The rows of D fall into several groups, and each row is roughly a mix of its group's hidden directions.
D, 122 rows:
[-39 0 4 -4 -11 -76 -18 -6 -20 2 -11 -17 8]
[-6 74 -15 -18 -2 -7 10 -4 -8 23 40 17 -3]
[-27 -30 -52 42 24 7 -13 15 -24 -30 -1 -10 3]
[17 -30 -31 10 -17 -35 -50 25 36 11 -17 -4 -12]
[-6 -16 26 29 -32 -20 -5 -6 12 -52 3 22 46]
[56 14 -26 1 -8 45 9 11 -41 8 -20 8 11]
[39 5 -8 37 -12 -20 -11 -15 -6 -26 -53 35 3]
[-11 -14 18 7 -12 -13 -31 -40 4 7 -47 -52 9]
[-5 25 28 -49 -10 -18 30 3 -24 -7 35 27 31]
[5 -8 -22 -20 26 31 -15 -53 -12 -32 -18 37 14]
[-33 -33 -47 -25 11 1 -34 -6 10 2 -32 8 -36]
[17 -62 -15 16 -5 12 3 -9 17 -42 -27 -2 -32]
[-52 -21 -41 -34 10 32 31 4 9 -1 -22 7 9]
[49 4 -57 -1 13 -14 13 -11 -40 -2 7 27 -7]
[-19 32 10 -24 -28 -7 -4 24 31 -48 -23 26 26]
[48 2 41 -5 -8 6 53 0 -5 -35 14 6 14]
[7 -8 -8 -7 32 56 6 -2 -5 -42 -10 48 2]
[2 7 23 28 -12 4 -8 -6 -16 7 36 60 -44]
[13 -32 8 40 2 -57 15 -31 0 8 2 35 4]
[46 -2 -21 -67 -6 28 -3 -14 7 4 6 22 -5]
[47 -12 8 44 23 -13 27 -20 26 -2 7 -17 39]
[-4 -7 -29 -46 -2 29 -13 36 -29 15 25 -34 22]
[12 -16 -50 29 -6 31 -27 19 40 13 -2 29 -17]
[17 7 20 -12 -33 45 -29 -14 5 -31 -45 -16 18]
[-41 1 16 -13 2 -47 1 -7 -38 50 1 5 18]
[34 2 10 22 34 22 0 5 0 20 -33 -38 48]
[-8 0 22 -7 -8 10 71 -19 8 30 21 23 26]
[-22 -15 22 -3 -13 38 28 -50 13 12 -38 -22 18]
[53 -10 31 1 -36 33 3 43 10 -17 11 8 -1]
[13 28 -35 -41 -5 13 -8 -20 -7 18 -30 -49 23]
[-53 34 -5 18 41 -27 27 -2 12 26 19 -1 0]
[-55 -27 -25 -40 -3 5 30 14 10 -4 11 8 36]
[7 -7 -8 -3 -1 70 -34 -3 -15 -16 -18 -39 -9]
[0 24 -40 9 -9 -3 -19 -38 43 47 12 12 -11]
[-5 12 10 27 -25 6 13 24 -20 -27 28 -17 64]
[38 -38 6 7 -33 22 -48 3 30 -12 -26 -12 -5]
[60 -27 -25 2 -26 22 -14 -9 21 -22 -17 -33 -6]
[15 -6 -23 -22 9 4 31 -5 -75 -24 -1 10 0]
[-44 0 -21 -16 9 -3 -28 -52 8 -6 -2 37 32]
[47 43 20 8 -26 6 24 -44 -21 11 17 -2 -5]
[-4 -22 1 72 9 -32 14 -4 -22 26 -2 -21 7]
[-9 20 30 20 -27 10 -10 62 9 -23 38 -1 3]
[-10 -13 -49 -28 8 -8 -22 -25 -2 19 -12 32 -49]
[-31 -4 -17 30 21 -35 28 -26 23 -1 -42 27 -20]
[29 3 29 6 -15 10 -4 8 -31 -61 -25 34 -10]
[5 24 45 8 16 -24 -27 -25 43 -18 -34 -7 -22]
[-23 49 32 -17 -10 12 38 -39 -26 -9 8 -4 19]
[36 -12 -38 -35 33 3 35 9 -44 -1 11 -1 0]
[44 25 -13 -20 -36 0 -3 46 14 -10 24 -33 14]
[-23 -21 -36 -18 30 -37 1 27 -7 21 -3 36 -37]
[21 21 22 23 18 24 14 17 -6 8 66 10 -29]
[39 -20 12 39 2 -10 46 -16 2 -21 -6 -37 29]
[11 -45 -35 -20 0 -45 -17 -8 0 0 -28 41 -4]
[-38 40 17 -11 50 6 5 39 -2 18 3 18 23]
[37 17 -2 13 -8 -13 -62 19 -4 -40 -19 6 -19]
[35 13 -17 52 -4 9 -27 3 -37 -20 -30 -26 13]
[-3 5 11 44 -16 16 -31 17 -9 -59 12 -19 29]
[6 -22 -17 -3 -39 13 -34 -35 6 -12 7 27 -53]
[42 -33 -26 -5 -6 32 19 50 -5 18 20 -19 -3]
[18 19 54 -3 -25 16 -23 30 5 5 19 -15 46]
[-32 28 48 18 -6 -32 -16 1 52 7 7 3 10]
[6 -12 -30 6 29 -21 29 58 -1 29 16 -28 -15]
[-1 -14 5 -47 -9 -13 -28 8 8 -36 2 54 31]
[-45 11 -18 -27 22 -26 8 -3 29 49 23 -18 8]
[58 18 -14 11 13 43 -11 -43 22 0 -2 14 -8]
[-27 -18 -48 -15 6 -19 -6 -28 -59 -11 -14 10 8]
[50 40 11 14 -3 -32 -37 2 0 -3 -32 6 -29]
[-56 9 26 -7 9 -22 -9 -1 23 11 25 -54 -4]
[36 7 50 -28 -7 10 -19 -19 7 -43 -33 5 -14]
[-56 18 -16 8 49 -18 1 26 32 2 11 8 17]
[37 19 36 0 -15 14 -32 7 22 -40 8 38 -26]
[-1 23 8 -14 -10 41 -21 -17 53 -5 0 50 -9]
[-9 -36 -21 -12 6 -47 -43 26 4 -25 26 24 -9]
[33 -31 3 -4 -9 -4 -17 8 -35 -33 -47 -28 -30]
[-37 6 14 -19 10 9 47 -4 -46 17 14 -42 5]
[0 -29 -11 2 43 -7 34 11 -42 15 -49 2 -16]
[-12 11 8 11 18 21 7 -38 1 39 -34 -52 -27]
[-13 -61 2 8 35 -26 -7 32 -6 14 -26 25 -14]
[-13 0 34 -28 44 13 42 22 3 -6 30 -6 36]
[35 -26 25 -11 -13 -1 -45 -36 -12 27 -15 -39 -7]
[-3 -19 10 17 46 -51 17 25 -17 -6 -1 -41 17]
[8 -2 18 57 2 -28 11 8 -5 20 0 -60 -3]
[53 25 -2 -14 2 35 29 -38 -25 -7 17 22 4]
[8 4 -36 -15 -5 -22 55 -37 7 -35 15 8 -28]
[-20 -27 -2 8 14 59 20 25 9 0 31 12 40]
[20 -36 -11 29 31 31 -40 -1 15 14 -44 -12 4]
[21 -43 -4 36 31 24 -10 -11 -20 16 -49 1 -17]
[-15 62 14 10 -37 26 -17 -8 2 -2 31 -25 19]
[9 -20 34 -35 -15 -24 20 -10 4 40 49 5 20]
[-39 39 -15 -14 32 6 -10 -32 32 2 21 40 -5]
[-5 6 28 22 47 6 36 31 27 17 16 -39 1]
[39 -13 0 -21 -29 -33 -22 27 -25 -4 27 14 43]
[49 17 39 -30 -2 -7 17 18 16 -4 33 23 32]
[4 42 15 6 -3 6 10 -32 37 -15 29 -22 50]
[-18 -10 -6 -8 65 -35 15 20 10 28 -13 12 30]
[6 24 -30 -63 30 21 -8 3 -7 18 -25 23 -17]
[10 31 0 -19 -4 -21 8 -74 -33 9 2 -5 9]
[6 -5 6 28 27 -32 21 41 -42 -43 -4 18 5]
[-3 -32 8 17 36 23 1 62 31 -23 -1 6 9]
[-41 -13 -14 40 0 16 -58 11 -3 23 -11 1 -25]
[-26 7 2 37 35 38 2 -19 6 7 -2 -36 -47]
[-9 24 39 7 -14 -21 -8 -48 -35 -31 -32 -7 -11]
[8 -1 -14 9 -42 0 -55 -36 26 1 -30 13 -21]
[-17 -40 41 -6 5 23 -2 -23 22 1 56 4 -20]
[-6 -16 11 29 26 17 40 44 -7 16 15 -48 1]
[41 5 -22 -32 -37 28 -11 -46 7 -14 -15 -26 -3]
[-42 4 18 -35 -3 -10 -24 -55 15 0 1 8 37]
[-54 24 19 -10 11 25 32 8 18 12 33 -36 3]
[-33 -9 -65 13 21 16 2 21 -24 -12 -27 -21 8]
[-24 -12 24 27 7 -23 21 2 28 -25 48 44 -7]
[28 -16 28 13 -64 -3 -2 -6 -23 -14 28 13 -29]
[-21 34 -19 -38 20 -16 6 -33 24 13 -2 -24 47]
[25 -62 -8 22 15 2 -19 -38 7 9 -36 5 -10]
[-5 40 -14 -33 -31 -35 -16 16 14 20 48 0 12]
[56 13 16 -32 7 -17 32 22 -34 -26 11 15 -2]
[2 38 8 -4 2 14 -56 20 1 -17 -11 -50 -23]
[-50 28 -10 -18 24 -33 24 32 -15 13 21 28 -12]
[19 19 53 -26 -27 41 -26 -16 16 -4 -6 -28 -1]
[41 52 -17 1 1 44 10 -26 23 -19 9 -15 8]
[-58 2 -4 -12 12 0 59 4 26 5 18 20 9]
[-6 42 35 -33 5 23 35 -5 26 35 15 -4 -25]
[-19 -13 -9 -1 -30 26 4 -41 -9 -39 -7 16 -54]
Here is one row from each group, named. Which group is each of the other rows in?
[-11 8 21 1 -9 14 30 -41 -23 25 35 -31 44]
(64)
[-11 -40 -2 29 -4 5 39 -2 -9 -17 41 36 36]
(29)
[48 -42 2 -42 -29 1 -27 -19 15 -5 -5 19 -13]
(62)

[-9 13 14 28 -29 42 1 20 -1 -47 18 12 -41]
(62)
[-14 7 -49 15 -4 -32 -39 -46 11 13 -11 27 0]
(64)
[14 -55 -10 -38 -25 41 -10 -17 -12 -5 -15 8 28]
(29)
[-46 16 -8 21 -4 2 -15 12 60 40 7 -1 -17]
(64)
[6 -49 -24 -15 3 -14 -10 -36 -9 9 -20 35 -45]
(62)
[-30 -47 12 27 8 -25 27 28 -30 -7 -30 -24 1]
(62)
[-23 2 -15 -39 41 -52 24 8 -17 19 11 -23 8]
(64)
[34 -21 13 1 18 14 25 -23 27 -30 -26 -32 43]
(62)
[-44 52 5 16 15 -14 7 38 18 -19 28 -19 -6]
(29)
[-30 -11 -27 -28 39 29 -33 17 11 4 -39 17 -21]
(62)
[-27 2 36 -16 -19 50 -2 -24 36 -31 -24 -7 2]
(29)
